One turning vector, and how many steps it has turned
The counts run from 0 to 868.
[ 1.73  0.70  2.62  1.62  1.14  1.91 -0.10  0.61 -0.31  0.91 -4.04 -0.79
  2.34 -1.70  0.99 -0.49 -0.29 -1.98  0.58  0.00  0.03  1.22  1.88 -1.32
 -2.98  1.05  1.43 -1.85 -0.68  2.47  4.83  2.32  0.79 -0.60  1.98 -0.20
 -1.28 -0.22  2.16  1.77 -1.67  1.22 -1.24  0.30 -1.25  3.45 -2.88  1.66
 -0.76 -0.02 -0.23 -2.32  1.90 -0.61 -2.66  0.90 -1.76 -0.39  1.59 -2.47
 -0.81  0.14  0.68  0.49 -1.55 -1.98  1.13] -> 324
[-1.80  0.15 -0.94  0.28 -1.98  2.04 -2.23 -1.01  1.87  0.89 -3.20 -1.14
  0.88 -0.11 -0.05  0.22 -1.16 -1.55 -0.44  1.56  0.38  0.74  3.64 -1.49
 -0.77  0.95  0.10 -3.19  2.00  1.82  1.77  0.96 -0.15 -1.58 -1.10 -0.44
 -1.30 -3.24  0.14  1.92 -0.38 -1.27  0.50  0.57 -0.26 -0.36 -0.28  1.90
 -1.51  1.25 -0.92 -2.55  2.93 -1.87 -4.97  0.55 -1.44 -0.88  3.89 -0.59
 -2.23 -1.05  0.71 -2.71 -2.82  0.42 -0.65] -> 843
[ 1.78  0.07 -0.49  1.32 -0.54  1.00 -0.82 -1.37  0.76 -0.69 -3.84 -0.37
  0.68 -0.18  1.81 -1.00  1.71 -1.45 -0.83 -0.41  1.60  1.80  1.41 -0.24
 -0.57  1.38  0.85 -0.38  1.83  0.98  0.54  1.30  0.55 -1.58  3.15 -2.90
 -0.78 -0.21  1.17 -0.70  0.19  1.79 -4.23 -0.23 -0.49  1.07 -0.42 -1.26
  0.12 -1.95  0.13  0.06  5.15 -2.61 -1.68  2.77 -1.45 -3.93  2.18 -3.96
  1.75 -0.07  0.75  0.87 -0.92 -0.65  0.33] -> 144
[-0.69 -0.09  1.50  0.78  1.79  2.61 -0.38  0.20  2.40 -1.51 -4.11 -0.54
  1.15 -3.55  0.50 -1.58  1.56 -2.79 -0.56 -1.36 -0.24 -0.51  2.36  1.70
  0.25 -1.77 -0.79 -0.40  1.44 -1.39 -0.05  1.36  1.06 -3.21  2.87 -0.64
 -3.01 -2.26  1.08  3.06  0.91  1.51 -0.98  0.19 -0.33  2.90 -1.38  0.49
 -0.82 -1.17 -0.56 -1.71  3.15 -1.05  0.81  2.00 -2.20  0.01  1.82 -0.28
  1.05  1.30  2.13  0.81  1.39 -1.03  1.10] -> 601
[-0.31 -1.48 -1.20  1.91  0.74 -0.87  2.43  0.45 -1.40 -0.42 -0.02 -1.54
 -0.27  0.14  0.98 -2.85 -2.55 -0.65  1.86 -0.87 -0.16  1.69  0.54  0.70
 -2.19  1.03  0.83 -2.77 -1.53  4.99  1.29  0.39 -2.20  1.30  0.34  1.42
  0.12 -2.39  3.84 -1.88 -1.79  1.19 -1.17  2.09 -0.28 -2.23 -0.96  1.34
  0.06  0.24 -1.84 -0.97  2.75 -1.92 -1.19 -3.33 -3.01 -0.50  0.98 -1.91
  0.96 -0.68  0.42  0.53 -0.10  1.49 -2.10] -> 540
[-3.12 -0.24 -2.24 -0.02 -1.69  2.91  0.83 -1.12  1.98  1.03 -2.59 -1.83
  1.82 -0.80  0.19 -0.75 -1.45 -1.17  0.42 -1.55 -1.19  2.00  2.39  0.54
  1.65  1.35 -0.77 -2.95  3.18  0.64 -0.60  0.56 -2.01 -2.31 -1.70 -1.33
 -1.52 -3.11  1.15  1.22  1.82 -0.69  0.33  0.96  0.82 -1.73  1.32  0.96
 -0.81 -1.57 -0.71 -0.66  5.47 -2.40 -2.95  0.50  0.54 -0.11  1.38 -1.42
  1.67 -1.56  0.56 -0.99 -0.30  2.45 -0.24] -> 570
[ 0.92 -1.60  0.70  0.89  2.23 -1.10 -0.76  0.67  0.27 -1.93 -2.75 -0.26
 -0.08 -1.40  0.99 -2.08  1.27  0.09  0.46 -0.21  0.04 -0.17  0.63  1.18
 -0.70 -1.40  1.52  0.50  0.26  0.95  0.51  1.15 -0.71 -0.74  4.92 -1.97
 -1.04 -0.70  2.04  0.01 -1.15  4.52 -3.51  0.72 -0.72  2.00 -1.37 -0.92
  0.93 -1.90 -1.36 -0.19  3.83 -1.46  0.39  1.07 -2.99 -3.41  0.18 -3.27
  1.04  0.81  1.60  1.81  1.34 -2.46  1.67] -> 782
[ 2.18  1.57 -1.80  1.86 -1.06  2.11 -1.49 -0.71  1.55  1.38 -2.42 -0.91
  1.75  0.18  1.09  0.48  0.39 -0.12 -1.14  0.37  0.53  2.16  3.28 -0.56
 -1.49  3.09 -0.12 -1.58  0.07  2.37  3.53  0.94 -1.62 -0.88 -1.70 -1.41
 -1.33 -1.46 -0.69  1.83  1.35  1.15 -1.50  1.07 -1.68 -1.07  1.11  0.34
  0.12  0.79 -0.91  0.60  2.63 -2.39 -4.65  1.08 -1.28 -1.03  2.84 -2.98
 -0.66 -2.43  0.63 -3.36 -0.63 -0.04  0.76] -> 699
[-0.55 -1.08 -1.85 -2.12  0.21  2.39 -0.72  0.06  2.65 -0.53 -2.60 -1.34
  1.11 -1.28 -0.53 -0.36  1.14 -1.23 -2.19 -2.60  1.63  2.27  3.60 -0.63
  2.74  0.01  0.12 -3.06  1.00  0.04  0.57  1.02 -0.87 -1.30  2.24 -0.23
 -2.11 -1.93 -0.49  0.66  0.28 -1.04  0.95  0.24 -0.91 -1.44 -0.58  2.01
 -0.11  0.31 -1.77 -0.24  5.19 -2.48 -1.42  2.08 -1.37 -0.06  0.81 -1.61
  3.97  0.50 -0.36  0.08  1.74  2.51  0.83] -> 38
[-1.58 -0.56 -2.02  1.12  0.25 -0.58 -0.33  1.42 -0.85  1.31 -0.99 -0.40
 -0.02  0.82  0.98  0.65 -0.63  1.19  0.86  0.10  2.57  1.53  1.57 -0.08
 -1.29  2.96  0.25 -1.02 -1.11  5.09  1.79  1.08 -2.66  0.18  2.12 -0.41
  1.55 -2.25  0.77 -0.78 -1.94  1.17 -2.09 -0.62 -1.22 -2.28 -0.07  1.68
  0.26  1.28 -1.74  0.00  4.45 -2.64 -2.10 -0.81 -3.12 -2.24  2.57 -2.55
  0.72 -1.08 -1.82 -0.48 -0.02  3.24  0.03] -> 131
[-2.34 -1.76 -1.62  0.84 -0.13 -0.64  0.91 -0.44  2.97 -0.46 -2.74 -0.86
  0.01 -0.04 -0.35 -1.23 -1.05  1.55  0.57 -1.30 -0.74 -0.02  2.05  1.95
  0.97 -0.32  0.36 -0.66  2.51  0.59 -1.09 -1.14 -3.42 -2.02  0.17 -2.43
 -1.47 -4.03  0.46  0.48  1.68  2.73 -1.59  1.11 -2.02 -2.50  2.37 -0.79
  0.21 -2.16 -2.20  1.42  5.05 -0.96 -0.25  1.50 -0.73 -1.93  0.50 -2.65
  1.00 -2.26 -0.06 -0.74  2.28  1.35  0.21] -> 792
[-0.61 -0.02  0.16  2.05 -0.99  2.19 -0.88 -1.90  1.76 -1.08 -3.77 -1.59
 -0.46 -0.36  0.67 -2.13 -1.79 -2.91  0.12  0.90 -0.43  0.44  3.28 -0.17
 -1.97 -0.93 -0.16 -3.33  2.00  1.33  0.23  0.57  0.96 -1.40 -0.29  1.33
 -2.29 -3.06  2.50  1.04 -0.35 -0.75 -0.92  1.49 -0.02  0.72 -1.50  1.75
 -1.73  0.13 -0.64 -2.59  2.06 -0.90 -3.01 -0.82 -2.01  0.53  3.93  0.10
 -2.00 -0.21  2.56 -1.61 -2.74 -1.22 -2.98] -> 839
[-3.55 -1.37  0.81  0.83  0.38  0.66  0.96  1.02  2.94  1.28 -2.95 -1.25
  1.32 -1.82 -1.48 -0.62 -2.51  0.51  1.70 -0.75 -2.06 -1.23  3.16  2.05
 -0.11 -0.35  0.05 -1.35  1.20  0.82  0.87 -0.20 -2.99 -2.80 -1.39 -0.80
 -2.06 -5.07  0.46  3.73  0.72  1.50  1.52  1.80 -1.66 -0.50  0.94  1.64
 -0.96 -0.25 -2.42 -1.58  2.10  0.14 -1.24  0.64 -0.95  1.64  0.87 -0.28
 -1.42 -1.81  0.08 -1.36  1.72  0.73  0.38] -> 610
[-3.73 -0.67 -0.47  0.42 -1.92 -0.42  1.62 -1.54  1.21 -0.19 -1.77 -0.33
  0.31 -0.66  0.92 -0.99 -1.84 -1.98  0.52 -0.74  1.73  1.22  0.09 -1.38
  1.12 -0.36  0.41 -2.14  1.83  1.02 -0.43 -1.65 -0.76 -0.90 -0.01 -1.78
 -0.66 -3.63  2.04 -1.62  1.92  1.01 -0.07 -0.79  0.00 -1.89  1.01 -0.01
 -0.49 -1.30  0.87 -1.25  4.40 -2.57 -0.91  0.25 -3.49 -3.35  2.56 -2.93
  1.63  0.21 -0.66  0.64 -0.63  4.44 -1.31] -> 531
[-3.03 -1.18 -2.66 -1.05 -1.48 -0.52 -2.24 -1.34  0.59  0.26 -0.24 -0.45
 -0.56 -1.08  0.60 -0.44 -0.16 -0.84  0.32  2.04  0.11  1.03  0.59 -1.02
 -0.43  0.18 -1.06 -0.66  1.57  2.88  0.42  1.30 -1.66 -0.02  1.27 -0.93
 -0.62 -3.51  0.17 -0.08 -0.59  1.62 -1.18  0.42  1.11 -1.99  1.32  0.18
  0.03  1.17 -0.66 -1.63  4.12 -2.41 -4.13 -0.78 -2.94 -4.01  4.63 -0.27
 -0.96 -1.64  1.56 -1.51 -2.08  1.56  0.18] -> 806
[ 1.30 -2.29  0.16 -0.16  1.99 -1.76 -0.23  1.96  0.43 -1.60 -0.02 -0.20
  0.57 -2.25 -0.56 -1.86  0.35 -0.17 -0.54 -0.85  1.24 -0.93  1.80  0.41
  0.22 -1.62  2.62 -1.55 -2.52  1.23  1.99 -0.72 -1.48  0.38  0.52 -0.94
 -0.34 -2.75  1.80  0.99 -0.62  3.52  2.28  2.99 -1.76 -0.12 -1.25  0.39
  1.22  0.74 -3.28 -1.76 -0.06 -2.34 -0.35 -0.62 -4.78 -1.92 -2.00 -3.15
  0.60  2.40  0.36  0.71  2.87 -1.13  2.15] -> 631
[ 1.69  0.59 -3.39  2.28  0.15  1.62 -0.90  1.12 -0.16 -0.93 -1.75 -0.30
  1.10  1.29  1.93 -0.04  2.24 -0.02 -1.70 -0.48  3.14  1.54  2.75  0.72
 -1.49  3.55  0.03 -0.99 -0.35  3.32  1.36  2.18 -0.13 -1.48  1.19 -0.68
  1.10 -0.63  1.27  0.30 -1.14  0.47 -2.36 -0.07 -0.75 -0.93 -0.68  0.01
  0.07  0.18 -1.64  0.33  4.77 -3.67 -1.97  0.48 -2.36 -3.10  2.28 -3.07
  1.14  0.42 -0.15 -0.93 -0.96  0.44  1.51] -> 551
[-4.40 -0.54 -1.68  0.72  0.97 -0.41 -2.56  2.99 -1.43 -0.26 -0.81 -0.10
  1.13 -0.53  1.21  1.06  0.27  1.11  1.32  1.36  2.09 -0.46  1.25  0.34
  0.03  0.70 -0.83  0.16 -0.10  2.99  0.72  1.79 -2.02 -0.18  2.64 -0.79
  1.45 -2.99  1.98  0.70 -1.53  2.54 -0.70 -1.45  1.38  0.56 -0.93  1.65
  0.33  1.24 -1.16 -1.51  3.99 -2.92 -1.71 -1.55 -4.21 -2.86  2.14 -1.49
 -0.11  1.11 -0.36 -0.36 -0.24  1.57  2.52] -> 770
[-2.83 -0.39  0.13  1.31 -1.92 -0.26  1.46 -1.99  1.01 -1.14 -2.04  0.00
  0.36 -0.92  1.39 -2.08 -1.75 -2.94  0.32 -0.45  1.44  0.81 -0.01 -1.38
  0.77 -1.32  0.69 -2.20  2.13  0.24 -0.79 -2.10  0.21 -0.70 -0.26 -1.86
 -0.97 -3.23  3.18 -2.05  2.40  1.67 -0.44 -0.23  0.26 -0.81  0.27 -0.79
 -0.46 -2.02  0.96 -1.29  3.45 -2.83 -0.41  0.03 -3.88 -3.33  1.94 -3.23
  1.41  1.18  0.45  0.95 -0.81  2.97 -1.65] -> 529
[ 0.99  0.26 -0.26 -0.47  0.85  3.03 -0.84 -0.01  1.90 -0.93 -2.84 -0.01
  3.14 -3.03  1.11 -0.73  2.83 -2.80 -2.20 -1.42  0.56  1.76  1.54 -0.72
 -0.51 -0.01 -0.21 -0.58  0.57  0.96  3.35  2.67  1.34 -1.67  2.63 -0.42
 -2.51 -0.80  0.47  2.02  0.04  0.78 -0.49  0.00 -0.42  1.36 -0.95  0.04
 -0.50 -0.07 -0.21 -1.14  4.69 -1.74 -1.56  1.92 -2.11 -2.37  2.31 -1.55
  2.21  0.35  1.48  0.61 -0.25 -0.16  3.76] -> 181
[ 0.62  0.60 -1.45  1.75  0.20  2.10 -2.82  1.22  1.05  1.00 -1.94 -1.49
  1.52 -0.31  0.12  0.73  0.01  1.04  0.15  0.61 -0.33  0.41  4.74  0.79
 -0.41  1.92 -0.25 -1.70 -0.27  1.23  2.29  1.06 -2.53 -1.30 -2.10 -1.05
 -0.98 -2.31  0.14  3.70  0.70  1.50  0.75  2.48 -1.07  0.27  0.01  2.08
  0.54  1.27 -2.57 -0.47  0.59 -2.64 -4.62 -0.41 -1.49  1.24  0.71 -1.58
 -1.84 -0.89  1.47 -4.00  0.62 -1.63  0.35] -> 59
[-3.27 -1.48 -0.81 -0.28 -0.33  0.10 -0.35  1.65  0.87  1.69 -0.84 -0.84
  2.54 -1.74 -1.20  0.10 -1.94  0.40  1.08  0.91 -1.13 -0.66  2.46  0.10
 -0.62  0.87  0.75 -1.80  0.08  2.55  2.84  0.82 -2.78 -1.33 -2.34 -0.88
 -0.08 -4.36  0.90  3.61 -0.67  1.27  3.05  1.96 -0.44 -0.52  0.26  1.73
 -0.49  1.40 -2.74 -3.08  1.21 -1.20 -3.81 -0.66 -1.67 -0.47  0.49 -0.62
 -2.38 -0.88 -0.06 -1.77 -0.29  0.28  2.37] -> 206
[ 1.16 -1.00  2.24 -0.22  2.60  1.94  0.67  0.36  2.10 -0.87 -3.55 -1.00
  1.95 -3.82 -0.04 -2.35  1.11 -2.13 -0.49 -1.98 -1.74  0.74  1.79  0.89
 -0.38 -1.87  0.90 -0.65  0.02 -0.12  2.34  1.84  0.15 -1.62  3.28 -0.48
 -3.41 -1.30  1.10  2.64 -0.08  2.25 -0.58  1.70 -1.25  2.56 -1.67  0.61
 -0.21 -1.34 -1.09 -1.53  2.60 -0.11  0.17  1.93 -1.44  0.02  0.08 -1.21
  1.54  0.41  1.95  1.63  2.12 -2.08  2.26] -> 598
[ 1.63 -1.77 -0.58 -0.05 -0.15  0.30 -0.36 -1.32 -0.47  1.09 -1.90 -2.53
 -1.32 -0.87 -0.84 -2.79 -1.57 -1.86  0.90  1.34 -1.34  1.11  2.47  0.24
 -1.51  1.26  1.73 -2.61  0.24  2.86  0.55  1.74 -0.58 -0.75  0.64 -0.56
 -0.71 -2.08  1.83  1.16 -2.50  0.38 -0.95  3.83  0.58  0.52 -1.60  1.03
 -0.63  0.89 -2.19 -3.65  1.18 -2.21 -4.32 -0.77 -0.92 -0.59  2.32 -1.03
 -1.97 -0.29  2.43 -0.43 -2.39 -2.68 -2.47] -> 432
[ 2.12 -1.39  1.25 -0.70  2.63  1.69  0.89  1.07  2.01 -0.97 -2.71 -1.04
  2.66 -3.55 -0.16 -2.41  0.95 -1.24 -0.89 -2.34 -1.92  1.03  1.99  0.73
 -0.76 -1.19  1.23 -1.32 -0.84  0.47  3.53  1.70 -0.59 -0.84  2.18 -0.14
 -3.45 -1.06  1.07  2.53 -0.40  2.35  0.34  2.42 -1.80  1.38 -1.61  0.74
  0.02 -0.59 -2.09 -0.96  2.48 -0.17 -0.50  1.28 -1.28  0.19 -1.29 -1.81
  1.72 -0.16  1.75  1.13  2.66 -2.24  2.96] -> 596
[ 1.45 -0.89 -1.79 -0.15 -0.47  0.79 -1.26  0.36 -0.23  2.61 -0.71 -1.67
  0.15 -1.16 -1.51 -0.29 -0.71 -0.31 -0.17  0.57  0.56  1.12  3.81  0.41
  0.04  2.88  1.27 -2.20 -0.90  2.35  1.58  1.39 -1.66 -1.96 -1.64 -1.78
  0.59 -2.89 -0.27  3.26 -1.44  0.05  1.49  3.28 -0.52 -0.48 -0.19  1.94
  0.00  2.08 -3.13 -3.25  0.69 -3.76 -5.25  0.30 -1.05 -0.21  1.34 -1.78
 -1.53  0.03  0.25 -1.95 -0.54 -0.57 -0.54] -> 848
[ 2.45 -0.23  0.41  1.35  0.10  0.75 -0.49 -1.32  0.19 -0.93 -3.60 -0.24
  0.83 -0.17  1.77 -1.58  1.14 -1.22 -0.59 -0.14  0.69  1.88  0.81 -0.87
 -1.60  0.48  1.76 -1.12  1.01  1.92  1.96  1.30  0.30 -0.10  3.43 -1.86
 -1.34  0.60  2.17 -1.04 -0.53  2.41 -4.11  0.11 -1.12  1.28 -1.20 -0.99
  0.46 -2.15  0.09  0.21  4.63 -1.62 -1.90  1.83 -1.72 -3.87  1.54 -4.19
  1.37 -0.23  1.09  1.07 -1.15 -1.56  0.71] -> 142
[-1.04 -0.64 -0.95 -1.58 -0.45  0.49 -0.71 -1.86  0.90 -0.32 -1.83 -1.15
 -1.21 -1.51  0.77 -0.92  0.87 -1.96 -0.86 -1.51  2.06  2.67  1.81 -1.42
  2.39 -0.77 -0.37 -1.76  0.88  0.14 -0.86 -0.39 -0.71 -0.19  3.53 -1.25
 -1.54 -1.66  0.08 -1.85  1.02  1.16 -1.55 -0.75 -0.26 -1.00 -0.01  0.88
  0.36 -0.20  0.19 -0.02  4.83 -3.43 -1.13  1.28 -3.43 -2.12  2.83 -2.54
  3.99  0.85  0.21  0.73  1.39  3.52 -1.80] -> 677
[-0.73 -2.27  2.68 -1.08  1.57 -1.42 -0.33  0.31  1.28 -2.19 -3.01  0.29
 -0.19 -2.42 -0.24 -1.66 -0.15 -1.83 -0.46 -0.56  1.60 -0.42  0.97 -1.13
  0.52 -3.75  2.29 -1.58 -0.28  0.06  1.31 -0.98  0.15  0.02  4.20 -0.77
 -2.23 -2.36  1.79 -0.42 -0.30  2.86  0.17  0.26 -1.66  1.27 -1.90  0.40
  0.14 -0.74 -1.26 -1.70  2.40 -0.62  0.98  1.18 -4.54 -2.58 -0.08 -2.69
  1.47  2.32  0.13  2.14  1.78 -0.16  0.95] -> 636
[-1.41 -0.98 -0.44  0.88 -0.25  1.43  1.54 -2.27 -0.39  0.74 -1.97 -2.56
 -0.52 -2.24  0.75 -3.27 -1.68 -2.98  2.47 -0.62 -2.56  2.44  0.46  0.96
 -0.05  0.24 -0.68 -1.92  2.05  1.13 -1.65  1.33 -0.99 -1.10  0.92 -0.84
 -1.63 -2.08  2.81 -0.25  0.00  1.11 -2.47  2.10  2.29  0.58 -0.23  0.70
 -0.45 -1.66  0.57 -2.06  3.92 -2.59 -2.05 -1.31 -0.70 -0.10  2.57 -0.43
  1.55 -0.46  3.12  1.12 -0.79  0.58 -3.25] -> 159
[-2.04 -0.18 -0.90 -1.40  0.36  2.29 -2.55  0.35 -0.15  0.33 -1.45 -1.19
  2.62 -2.57  0.97 -0.10  0.90 -2.06  0.08  0.68 -0.95  2.35  1.07 -1.76
 -0.44  0.34 -0.82 -1.50  0.57  2.19  3.08  3.30 -0.28  0.42  2.39  0.53
 -1.74 -1.29  1.23  1.48 -1.31  0.47  0.38  0.20  2.17  1.12 -1.12  1.89
 -0.42  1.36  0.05 -2.38  4.02 -2.37 -4.18 -0.95 -2.21 -1.65  2.65 -0.16
  0.52 -0.19  2.15 -0.25 -1.83  0.06  2.89] -> 584
[-1.75  1.00  0.58  3.02  1.15 -0.27 -1.89  2.52  0.31  1.00 -2.43  0.33
  0.31 -0.45  0.40  1.50 -0.06  1.33  1.03  0.81  2.72 -1.33  2.98  1.24
 -1.84  1.90 -0.92  0.46 -1.58  3.16  2.38  0.12 -2.18 -1.76  0.65 -0.88
  0.53 -3.85 -0.05  2.48 -0.02  2.59 -1.08 -1.04 -2.37  0.38 -0.12  2.11
 -0.01  1.86 -1.88 -0.83  1.24 -1.55 -1.23  0.41 -4.60 -0.34  3.23 -1.35
 -1.91 -0.21 -1.15 -2.27  1.28  1.54  0.56] -> 94
[-0.67 -0.26 -0.58  0.24  1.14  2.42 -0.23  1.85  1.71 -0.69 -2.45 -1.36
  1.59 -1.28 -0.18 -0.18  0.16 -0.61 -1.18 -3.17  2.36  0.85  4.45  0.59
  2.51  0.17  0.28 -3.21 -0.78 -0.09  0.62 -0.38 -1.19 -1.74 -0.04  0.25
 -1.22 -2.60  0.94  1.78  1.28 -0.07  2.60  0.42 -1.68 -0.50 -1.24  3.03
  0.42  0.27 -2.39 -0.47  2.24 -2.83 -0.34  0.44 -2.68  2.36 -0.65 -2.21
  3.04  2.32 -0.87 -0.60  3.41  2.59  0.05] -> 865
